Families of rows that turns and mirrors carry onto each other, the same ones carrying the whole set onto itself: the rest of each named row's family, in list order:
4 families of 8 rows:
nof: -324  -22  -43  -65  -137  72  120  -85  -111  142  125  39  302  -123  222  -37  -319  -253  -306  -29  339  144
giv: 228  -178  -192  41  -425  24  150  -41  149  -15  85  -162  194  -253  28  -164  -334  -222  7  -107  31  22
ginab: 131  -61  -203  -69  -105  -41  38  150  68  63  273  -80  315  -98  136  -115  -265  -220  -60  35  -32  227
nafo: -181  -63  -111  -132  -97  116  25  50  -78  145  117  -21  395  -188  217  -134  -124  -243  -214  -33  277  255
peruv: 116  4  -186  -23  -86  -72  -34  129  64  115  220  -68  165  59  236  50  -252  -180  -195  86  5  24
gef: -86  -192  -96  -24  -419  180  139  -142  10  58  -64  -107  269  -336  108  -197  -187  -247  -155  -176  345  45
Lifi: 247  -113  -243  -16  -305  -47  95  68  130  29  205  -130  231  -150  72  -132  -327  -208  7  -1  -76  143
Vaki: 110  -103  -62  26  -511  27  212  -181  93  -20  3  -147  56  -208  51  -99  -467  -238  -169  -116  122  -83
sazi: -61  6  -92  -201  -87  -47  -19  18  -11  62  311  59  135  36  243  -45  -302  -167  -185  4  138  312
Sefo: -287  -54  -25  -36  -370  139  157  -230  -84  107  3  -23  225  -207  162  -81  -309  -244  -300  -116  377  64
pulo: 144  -84  -176  -60  -320  -71  104  -34  161  -56  290  -57  -1  -68  158  -64  -475  -173  20  -77  -42  124
vokup: -29  -51  -155  -117  -45  -10  10  119  -35  128  233  -6  390  -89  169  -113  -173  -233  -167  38  131  276
zoga: -203  -140  -68  -70  -233  183  90  -45  -59  99  19  -44  358  -284  180  -167  -151  -263  -213  -142  389  129
kazis: 156  -34  -154  -40  -223  -136  162  94  73  45  211  -77  129  -23  154  -23  -484  -208  -102  85  -78  86
bek: -134  -77  -21  19  -494  164  215  -229  3  3  -34  -120  116  -266  138  -127  -406  -261  -218  -169  253  -50
teged: -183  -79  -144  71  -443  209  58  -244  45  91  -6  -124  138  -218  210  -42  -226  -215  -203  -156  284  -142
duvu: -193  -182  -36  -120  -422  135  140  -175  18  7  -26  -17  40  -221  270  -117  -302  -197  -163  -203  394  66
Miga: 23  -75  -146  132  -463  134  70  -208  137  18  40  -186  79  -201  127  -44  -318  -204  -159  -163  153  -208
sovob: 210  -61  -133  -12  -444  -70  200  -57  104  -1  92  -135  46  -94  87  -76  -475  -203  -100  13  -55  12
fomo: 1  -14  -158  -93  -112  -150  92  98  -6  133  247  26  237  44  191  19  -396  -209  -182  148  27  201
nizu: -224  -26  -7  -188  -53  58  34  16  -51  43  197  57  160  -63  310  -67  -274  -214  -240  -107  316  233
lig: 204  18  -198  28  -260  -20  8  52  131  51  195  -161  65  -9  196  8  -324  -179  -135  16  -109  -46
giriv: 138  -172  -163  -34  -490  -42  129  -179  173  -45  138  -39  -19  -134  111  -82  -445  -158  2  -121  108  29
rad: -271  -95  -130  41  -271  153  17  -170  -15  164  30  -36  234  -143  259  5  -172  -221  -262  -96  402  -60
zetak: -270  -35  -143  -16  -88  97  -18  14  -42  172  92  3  261  -57  345  21  -166  -217  -271  -5  303  25
Fisag: -107  4  -185  -67  -66  -5  -50  84  -4  187  165  -12  226  39  319  50  -173  -185  -239  105  137  101
fege: 60  -196  -148  34  -480  144  182  -110  101  1  -34  -173  194  -341  75  -192  -283  -243  -40  -170  178  -2
Mepep: -220  -129  13  -154  -227  85  55  -115  -40  61  47  67  132  -116  238  -82  -245  -207  -257  -147  478  158
zures: 107  -45  -135  -106  -111  -135  26  27  97  -11  358  23  105  24  150  -35  -419  -173  -91  -24  40  200
Foz: -243  12  -121  -117  -81  -25  91  44  -83  171  208  51  297  -23  275  -8  -333  -219  -247  92  178  229
kitim: -20  -226  -77  -15  -456  64  174  -176  129  -65  29  -40  -6  -235  166  -98  -431  -198  -76  -216  302  -39
Gaf: 201  -37  -188  87  -448  34  34  -125  154  17  105  -184  42  -87  103  -29  -315  -184  -123  -75  -13  -136

Same family as zetak: peruv, teged, Miga, lig, rad, Fisag, Gaf
Same family as nof: Vaki, Sefo, kazis, bek, sovob, fomo, Foz
Same family as nizu: sazi, pulo, duvu, giriv, Mepep, zures, kitim

Families of rows that turns and mirrors carry onto each other, the same ones carrying the whole set onto itself: the rest of each named row's family, in list order:
3 families of 6 rows:
U: 12  65  -50  64  23  -177  228  -37
C: -113  -64  -61  -46  -26  -190  276  45
N: -18  21  32  64  -50  -139  140  -71
E: -115  -81  -8  -22  -90  -146  176  -38
Y: 97  -38  -256  -180  14  35  -12  -227
Q: 80  -40  -283  -63  254  112  215  19
X: 16  -60  -258  60  224  86  264  67
A: 4  -100  -33  -270  40  54  -11  -139
Z: -15  -72  -421  -109  166  36  250  -19
M: 10  -72  -231  -152  35  127  -21  -228
L: 12  -14  -159  -221  -26  20  3  -263
T: -12  -150  -140  -223  74  160  -18  -129
V: 117  -62  -226  -13  240  38  252  78
D: -37  -77  -371  31  116  36  278  19
S: 69  -164  -105  -279  68  84  4  -87
B: 32  -97  -414  -50  103  -34  278  4
J: 74  30  -9  17  -16  -185  158  -59
G: -52  -101  -62  -109  -87  -194  214  13

Same family as T: N, E, X, M, D
Same family as V: Y, S, B, J, G

Families of rows that turns and mirrors carry onto each other, the same ones carrying the whole set onto itself: the rest of each named row's family, in list order:
4 families of 8 rows:
Fozak: -133  33  7  -36  33  -14  -165  -9  192  -46  50  -99
Falol: 90  89  -102  -14  -104  91  107  11  165  105  183  76
Teso: 119  63  120  -183  -151  160  -212  -134  128  -98  4  61
Tad: 247  -12  27  194  26  43  -199  -34  79  64  91  23
Mazo: 116  53  -89  -8  -123  157  90  129  71  -3  172  186
Viku: 156  100  104  -129  -241  117  -163  -135  186  -62  -11  104
Leru: 354  111  -13  -23  -184  -13  -113  -40  -196  -66  69  116
zeli: 46  104  53  -8  -50  -131  -260  -171  -80  -68  -132  -103
dumod: 331  146  -28  -73  -174  -45  -158  90  -176  -57  -2  129
tele: -201  50  -21  3  2  29  -63  -11  189  -20  -15  -25
Zir: 185  18  -4  155  -26  10  -229  -22  112  73  195  -38
diga: -100  60  -65  36  -19  -185  7  124  -131  15  38  95
ril: 24  94  -165  171  -25  -152  48  94  -144  3  44  25
zuk: -69  139  -127  103  -25  -202  -22  74  -131  27  -4  78
Bezo: 278  59  -112  32  -210  37  -54  26  -175  26  -10  196
Tukat: 52  99  115  -35  -7  -67  -316  -117  -134  -119  -117  66
vamik: -41  81  -50  -196  -168  27  38  17  20  -126  -201  88
zub: 33  78  -86  -243  -181  -21  18  6  59  -165  -135  93
zepi: 225  20  91  -120  -152  217  -148  -111  117  -102  45  0
ramu: -117  111  83  -56  41  -22  -119  -65  159  -103  54  -122
dez: 5  57  -134  106  68  -99  -3  88  -214  -13  58  -16
Nide: -32  138  -30  -173  -153  4  56  -13  -128  -154  -156  117
peda: -169  0  0  50  -2  50  -22  -129  166  -36  60  -38
netuz: -99  165  -53  -218  -192  -32  35  -17  -95  -147  -41  70
pilo: -6  132  48  36  -8  -151  -302  -163  -108  -68  -69  22
vur: 111  75  55  233  17  39  -194  -48  -71  81  175  -17
dato: 161  22  -75  -51  -165  168  130  120  105  -7  135  65
vufo: 68  60  83  1  -64  -69  -287  -38  -178  -193  -139  15
vusav: 259  104  33  -52  -146  219  -187  -162  120  -90  9  -13
Mafu: 198  74  6  176  -12  -8  -212  -60  -34  44  252  5
led: 292  105  -37  20  -215  38  -14  -23  -208  -46  -11  186
febos: 104  68  -146  16  -164  82  141  65  125  43  153  14

Same family as Tad: Mazo, Viku, zeli, dumod, dez, peda, netuz
Same family as vufo: Falol, diga, Bezo, zub, ramu, vur, vusav
Same family as Tukat: Fozak, zuk, vamik, zepi, Mafu, led, febos

